Named moves (each a turn or a mirror), then the moves between two rows, first move first; the first pair answered:
K647 (before |-> after):
1.980 -1.451 -1.333 -2.147 -0.283 -0.608 1.823 1.788 0.294 -1.315 -1.577 -0.512 0.040 1.969 -0.376 0.587 0.529 -1.022 -0.978 -0.748 -0.063 1.211 1.121 -0.097 1.580 -1.421 3.008 0.227 -0.291 0.701 -2.308 0.991 0.626 0.884 1.803 -0.382 0.223 -0.203 1.222 1.555 2.271 0.161 |-> 1.823 -1.546 -1.315 -1.418 0.248 -0.878 1.360 1.742 0.325 -1.500 -1.460 0.126 -0.262 1.969 -0.311 0.794 0.717 -1.381 -1.119 -0.690 0.119 0.530 1.432 0.124 1.927 -1.916 2.752 -0.505 -0.480 0.856 -0.754 0.421 1.424 -0.055 1.443 -0.419 0.081 -0.127 1.990 1.688 2.541 0.670
-0.881 4.928 -0.667 4.499 -0.030 -0.185 0.662 -0.924 -1.479 1.363 -1.670 -0.052 0.554 -3.184 -2.976 0.595 -1.431 0.622 4.140 2.054 -2.261 0.958 -0.289 -1.550 0.848 -1.368 -0.060 -2.112 -3.744 -0.100 -2.219 -2.001 5.526 0.282 -2.451 1.991 -2.586 -2.828 0.186 -4.622 -7.725 -1.264 |-> -0.806 4.640 -0.894 4.305 -0.077 -0.126 0.715 -1.178 -1.534 1.438 -1.489 0.231 0.698 -2.934 -2.862 0.775 -1.528 0.878 4.038 2.265 -2.401 0.915 -0.403 -1.690 0.750 -1.487 0.099 -2.331 -3.639 -0.289 -2.275 -1.919 5.424 0.328 -2.130 1.942 -2.649 -3.023 0.363 -4.532 -7.685 -1.470
-0.846 -1.359 -0.839 0.479 -0.792 2.360 -0.082 -0.252 0.549 1.483 0.771 0.461 -1.413 -0.346 -1.108 0.405 0.626 -0.941 0.264 0.838 1.404 -0.747 0.188 0.879 -1.621 0.623 -1.757 -0.389 1.688 -0.327 1.085 0.348 0.524 -0.410 0.300 -1.822 0.161 -1.479 -0.448 0.145 -0.629 0.372 |-> -0.806 -0.983 -0.734 -0.174 -0.820 2.513 -0.164 -0.360 0.587 1.351 0.773 -0.130 -1.538 -0.453 -1.175 0.044 0.434 -0.561 0.530 1.054 1.429 -0.441 -0.073 0.876 -1.942 1.165 -1.276 -0.251 1.799 -0.315 0.178 0.695 -0.107 0.259 0.580 -2.032 0.028 -1.463 -0.769 0.232 -0.381 0.366
0.555 -0.650 0.173 -1.165 -1.554 0.752 0.427 -0.173 -0.350 -0.273 0.046 0.938 -0.730 -0.133 -0.560 0.257 0.247 -0.114 0.615 -0.681 0.453 1.004 -0.406 1.210 0.471 2.089 1.931 1.655 1.049 -1.145 0.302 -0.954 -1.428 0.497 1.366 -0.932 0.622 0.119 -0.814 1.870 0.591 -0.632 |-> 0.237 -0.853 0.133 0.088 -0.594 0.518 0.270 0.004 -0.275 -0.597 0.879 1.946 -1.125 0.027 -0.383 0.788 0.268 -0.056 0.264 -0.985 0.302 0.172 0.241 0.967 1.049 1.162 1.482 0.379 1.183 -0.627 2.299 -1.395 -0.210 -0.488 1.042 -0.605 0.937 0.075 0.428 2.259 1.566 -0.025
K926 (before |-> after):
0.299 1.646 -1.482 0.649 -0.929 -0.881 -0.946 0.515 -0.521 0.548 1.179 -0.741 -1.009 -2.134 -1.607 0.512 2.591 -0.137 0.981 -0.025 0.557 -0.213 0.831 -0.067 -0.319 2.206 -0.639 -0.231 -0.618 -1.734 -1.086 0.745 -1.233 -1.136 0.688 -1.166 -1.180 -0.519 -1.606 -1.413 -1.597 -0.197 |-> 0.579 1.289 -1.891 0.507 -1.171 -1.309 -1.010 1.245 -0.701 0.190 0.421 -0.332 -0.966 -1.962 -1.918 0.690 3.068 -0.376 0.623 -0.043 0.947 -0.049 1.159 0.007 0.407 2.099 0.191 -0.196 -0.759 -1.686 -1.060 0.786 -1.538 -1.170 1.031 -1.383 -0.689 -0.548 -1.189 -0.781 -0.857 -0.076
-0.199 2.987 -0.483 0.400 -2.206 -0.159 0.205 -0.651 -0.647 3.655 -2.561 -4.366 3.377 -0.360 2.627 -0.320 -1.444 -2.498 2.233 0.204 -1.147 1.805 -1.599 3.323 -1.991 1.076 -2.039 1.886 -2.515 -1.445 -3.325 0.919 -0.717 1.943 0.177 -0.306 0.894 1.746 -4.170 -3.971 -1.686 -1.105 |-> 1.309 2.078 -1.940 -1.227 -3.636 -2.379 0.747 1.261 -1.592 2.899 -4.550 -2.619 3.522 0.822 1.342 0.199 0.041 -2.455 2.140 -0.402 0.307 3.154 -0.629 4.159 0.141 1.793 1.525 1.694 -2.640 -0.904 -3.495 0.454 -3.091 2.480 0.552 -1.168 2.587 1.944 -1.878 -0.076 1.481 -0.913
1.128 0.652 -1.095 -1.295 -0.032 -0.981 0.570 1.545 -0.272 -1.217 -1.922 0.044 1.674 0.947 1.426 0.381 0.989 0.181 0.291 1.568 -1.605 0.746 1.414 -1.173 1.533 -3.480 1.950 0.058 -1.092 0.669 -0.771 0.007 -1.002 1.013 -2.245 0.963 1.274 1.242 1.894 1.026 2.289 -0.105 |-> -0.612 1.382 -0.004 0.076 1.284 0.987 0.347 -0.687 0.581 -0.104 -0.391 -1.718 1.537 0.135 2.512 -0.009 -0.555 -0.050 0.225 1.630 -2.911 -0.213 0.208 -1.897 -0.632 -3.589 -1.314 0.005 -0.638 0.218 -0.629 0.778 1.267 0.270 -2.827 1.691 0.069 1.070 0.181 -2.581 -0.636 -0.459
K846 (before |-> after):
1.393 0.081 0.868 -2.419 -0.672 -0.262 0.547 1.842 0.905 0.233 -2.881 1.351 -0.488 1.915 -1.011 0.451 1.140 -1.549 -0.044 0.707 -0.780 0.925 0.800 0.326 -0.624 0.546 1.757 0.640 1.114 0.059 -2.570 0.223 -1.495 2.169 0.477 -2.037 0.338 -0.229 -0.714 1.484 1.917 -0.265 |-> -0.608 0.086 1.991 0.770 0.973 2.025 0.023 0.137 1.583 1.168 -0.113 2.126 -1.791 1.050 -1.770 1.247 0.025 -2.126 0.360 0.192 -0.215 -1.831 -0.244 0.816 -1.721 1.692 -1.886 -0.247 2.200 -0.464 1.738 -0.308 1.207 -0.731 1.526 -2.119 -0.701 -0.522 -1.686 -0.271 -0.087 0.095
-2.210 0.331 3.590 0.446 -1.505 -0.188 0.155 0.778 0.401 -0.147 0.442 0.364 -2.626 -0.313 -1.472 -0.451 1.223 0.548 0.380 1.925 -3.238 2.857 3.298 -0.740 -2.588 -3.047 1.622 -1.389 -1.828 -0.737 -4.507 -3.557 -1.398 -0.462 -0.123 -1.400 -0.220 0.740 1.128 -1.813 -1.578 1.117 |-> -2.804 0.141 3.804 1.427 -0.314 0.685 -0.160 0.050 0.618 0.124 1.902 0.708 -3.176 -0.451 -1.551 -0.086 0.545 0.367 0.166 1.640 -3.423 1.651 3.091 -0.465 -2.636 -2.501 0.192 -2.327 -1.154 -0.971 -2.659 -3.760 0.081 -1.544 -0.040 -1.160 -0.596 0.484 1.027 -2.571 -2.261 1.492
0.459 0.173 -0.614 -1.778 -0.848 -0.468 0.617 0.367 0.380 -1.065 -1.421 0.344 0.676 1.436 -0.232 -0.664 0.304 0.698 -0.611 -0.392 0.018 0.973 -0.316 -0.095 0.330 -0.614 0.913 1.577 0.213 -0.164 -1.013 0.438 -2.081 0.631 0.328 -0.656 0.548 -0.007 0.321 0.767 2.523 -0.552 |-> -1.134 0.522 -0.114 0.778 -0.182 1.360 0.265 -0.982 0.791 -0.282 0.323 1.055 -0.671 0.408 -1.401 -0.013 -0.862 0.394 0.277 -1.158 0.662 -0.994 -1.415 0.715 -0.821 1.021 -1.385 0.936 0.954 -1.395 1.285 -0.041 -0.499 -0.865 1.218 -1.304 -0.293 -0.450 -1.323 -0.446 -0.088 -0.483
Pairs:
Between the rows of a pair lie 2 to 3 moves.
-0.247 0.771 0.137 -0.089 -1.209 0.580 -0.780 -1.604 1.251 0.396 1.158 0.335 0.444 -0.384 0.769 -0.496 -0.026 -0.083 1.997 0.437 0.030 1.005 1.136 0.233 0.433 1.029 -1.101 -0.362 -0.952 -0.249 -1.493 -1.160 1.929 0.943 -1.382 -0.734 0.318 -0.682 -0.889 -2.393 -1.133 -0.476 |-> -0.487 0.141 0.326 0.825 -0.841 0.733 -0.822 -1.069 1.406 0.559 1.752 1.671 -0.800 -0.044 0.118 0.122 0.094 -0.650 2.001 -0.050 0.819 0.068 0.936 0.775 1.105 1.672 -1.152 -1.108 -0.112 -0.514 1.085 -1.499 2.285 -0.153 -0.306 -1.380 0.853 -0.397 -0.284 -1.374 -0.337 0.074 -> K926 then K846
0.470 -0.343 0.688 -0.129 1.110 0.670 0.257 0.125 -0.896 -0.142 -1.411 -1.567 0.455 0.509 0.247 -0.488 0.195 0.806 -2.177 -0.740 -3.217 0.291 0.129 -1.011 0.161 -1.263 1.116 -0.125 -1.899 0.289 -0.985 2.252 -1.137 -0.252 -2.234 0.306 -0.670 -0.528 -0.477 -1.426 0.324 0.314 |-> 0.193 -0.468 0.928 0.099 1.471 1.761 0.025 -0.223 -0.729 -0.016 -0.603 -2.065 -0.183 0.380 0.500 -0.320 -0.226 0.708 -2.312 -0.881 -3.293 -0.175 -0.334 -0.749 -0.329 -1.341 0.085 -0.474 -1.649 0.306 -0.536 2.458 -0.512 -0.611 -1.755 0.346 -1.041 -0.286 -1.158 -2.202 -0.367 0.353 -> K846 then K846 then K647
-0.091 -1.214 0.218 -0.099 -1.052 -0.087 0.480 0.164 0.779 0.701 0.548 1.855 -0.049 -2.184 -0.662 0.494 -1.129 1.179 1.653 -0.421 0.259 0.794 0.117 2.121 0.859 0.829 -0.470 1.454 -0.944 0.327 2.000 0.908 -2.339 -1.964 1.452 -1.730 2.489 -0.395 -0.629 0.822 0.631 0.583 |-> 1.151 -0.955 0.152 -2.141 -1.027 -1.197 0.558 0.247 0.454 0.173 -0.609 0.459 1.164 -1.366 0.901 -0.347 -0.777 1.269 0.941 0.104 -1.089 1.955 0.673 1.384 0.636 -0.983 0.318 2.162 -1.407 1.197 -0.368 1.793 -2.603 -0.335 -0.114 -0.654 2.918 0.269 -0.031 0.107 1.527 0.311 -> K846 then K926 then K846
-0.999 1.260 1.476 2.230 1.066 0.513 -0.345 -0.809 -0.923 1.409 1.418 -1.959 -1.553 -2.156 0.739 1.916 -1.482 0.224 1.947 0.850 -1.060 -0.417 0.608 -0.934 -2.461 -1.002 -1.450 -1.895 -0.423 0.621 1.012 0.179 1.873 -1.413 -0.426 1.271 0.294 -0.236 -0.777 -2.649 -2.371 0.413 |-> -0.373 1.984 0.659 0.252 -0.876 0.041 0.303 -0.074 -0.910 1.226 -0.859 -3.257 -0.598 -2.074 0.927 0.902 -1.264 0.129 2.530 0.683 -1.027 1.683 0.363 -1.102 -2.819 -0.007 0.584 -0.072 -1.349 0.474 -2.931 0.589 -0.646 1.051 -0.310 0.462 0.548 -0.403 -2.024 -2.640 -2.402 -0.362 -> K647 then K846 then K846
0.469 1.791 -1.182 -0.156 -1.211 -1.667 -0.198 1.857 -1.058 0.385 -2.019 -1.125 1.339 -1.127 0.181 -0.586 -0.388 0.237 1.962 -0.042 0.066 1.827 0.851 -1.257 0.548 0.608 2.725 0.652 -2.283 -0.389 -4.872 -0.488 -1.605 1.905 -1.458 -0.575 -0.183 -0.589 -0.685 -0.184 -0.516 -0.795 |-> -1.190 0.705 0.878 2.495 2.441 0.367 -0.794 -0.727 0.351 0.819 1.275 -1.820 0.877 -0.777 1.882 -0.363 -1.317 0.577 0.505 0.956 -1.471 -0.957 0.325 -1.572 -1.225 -1.745 -2.219 -1.240 -0.884 0.267 -0.202 0.436 3.317 -0.841 -2.250 1.110 -1.245 0.286 -0.286 -3.067 -2.187 -0.050 -> K926 then K846
-0.055 -2.584 -0.134 -1.699 -0.011 -1.134 0.419 -0.126 -0.183 -0.070 -0.224 1.095 -0.114 0.522 0.142 0.463 0.680 -0.479 -0.582 -1.059 1.372 -0.401 0.634 1.848 1.189 0.189 0.475 -0.366 0.449 0.444 1.086 -0.223 -1.453 -0.005 1.542 -1.579 2.091 0.713 2.107 2.944 2.533 0.667 |-> -1.394 -1.929 1.040 0.094 1.799 0.794 0.177 -2.345 0.705 0.665 1.825 0.023 -0.434 -0.553 0.808 0.663 -0.532 -0.429 -0.846 -0.790 0.496 -2.012 -0.574 1.524 -0.570 0.364 -3.006 -0.945 1.183 0.196 2.559 0.159 1.243 -1.377 1.285 -0.908 0.714 0.516 0.229 0.346 0.211 0.728 -> K846 then K846 then K926
0.559 -1.339 1.259 -1.400 -0.013 -1.502 -2.533 1.114 -0.638 1.252 1.213 2.068 -0.190 2.785 -0.027 1.326 -0.883 -0.408 1.336 1.807 -1.520 0.338 1.278 -1.164 1.171 -2.856 2.141 -2.336 -1.661 0.902 0.122 0.034 4.427 -1.529 -1.366 1.797 -0.353 -0.185 3.312 -1.101 1.744 -0.417 |-> 1.146 -1.469 0.337 -2.700 -2.900 -1.318 -1.535 2.223 -0.992 1.102 0.145 3.577 -0.685 2.449 -2.800 1.319 -1.108 -0.686 2.524 0.090 1.049 1.563 0.271 0.718 1.480 1.322 4.180 -0.716 -1.685 -0.035 -0.828 -0.843 0.618 -0.121 0.846 -0.796 0.256 -0.931 1.447 1.764 2.120 -1.398 -> K647 then K846 then K926
1.406 -1.565 0.239 -3.939 0.569 1.525 2.924 -0.467 -0.820 0.768 -1.730 1.829 0.120 2.707 0.647 -1.189 -1.334 -0.756 0.732 -1.838 0.464 -0.726 0.316 0.613 -2.071 1.215 -0.853 1.591 2.075 -0.296 0.279 -0.948 -1.771 3.002 1.788 0.875 1.204 0.662 0.901 1.933 1.317 -2.175 |-> 1.003 -1.695 0.784 -2.366 2.510 1.591 2.567 -1.165 -0.654 0.643 -0.201 1.953 -0.008 2.767 1.529 -0.609 -1.374 -0.580 -0.172 -1.150 -0.718 -2.439 0.922 0.317 -2.106 -1.346 -2.638 0.385 2.238 0.538 2.640 -0.706 0.858 1.142 0.826 2.288 0.860 1.211 2.266 0.599 1.256 -1.471 -> K926 then K846 then K647
1.056 -0.187 -0.889 -3.005 -1.861 -1.613 -0.316 1.440 -1.426 -0.170 -2.109 0.076 0.632 0.432 -0.791 -0.461 0.489 0.259 0.260 -0.184 0.394 1.908 0.873 0.106 2.251 1.036 3.753 1.563 -0.575 0.035 -1.846 -0.183 -2.255 0.962 -0.092 -0.844 0.974 0.187 1.391 2.184 2.348 -0.156 |-> 0.080 -0.041 0.715 -1.909 1.084 0.356 -0.750 -1.515 -0.049 0.327 0.136 -3.349 1.599 0.909 2.330 -1.072 -0.679 0.440 -1.064 1.393 -2.581 0.789 0.109 -1.299 -0.903 -2.064 -0.536 0.599 0.006 1.075 -2.132 1.362 2.081 0.088 -2.394 1.601 -0.726 0.537 0.233 -2.943 -0.307 -0.020 -> K926 then K846
-2.533 3.651 -1.472 5.166 2.277 -1.352 -3.428 1.511 -0.232 1.188 -0.421 0.975 -1.320 -1.432 -0.699 3.259 -0.078 -1.033 -0.195 1.510 -1.332 -2.919 2.045 -1.530 0.765 -2.808 -1.131 -2.536 -1.122 0.427 2.417 -0.860 1.325 -2.077 -1.855 2.063 -1.056 -1.319 1.075 -3.064 0.513 1.629 |-> -2.489 5.112 -1.574 3.163 -0.874 -0.186 -2.608 1.690 -0.280 1.705 -1.591 -0.336 -0.596 -3.059 -1.748 2.103 -1.406 -1.252 1.849 0.423 -0.441 -0.435 0.143 -1.038 -0.561 1.183 -0.028 0.595 -1.617 -1.119 -3.120 -0.831 -2.225 0.423 -0.215 0.091 -1.847 -2.305 -3.311 -3.514 -2.254 -0.312 -> K846 then K846 then K647
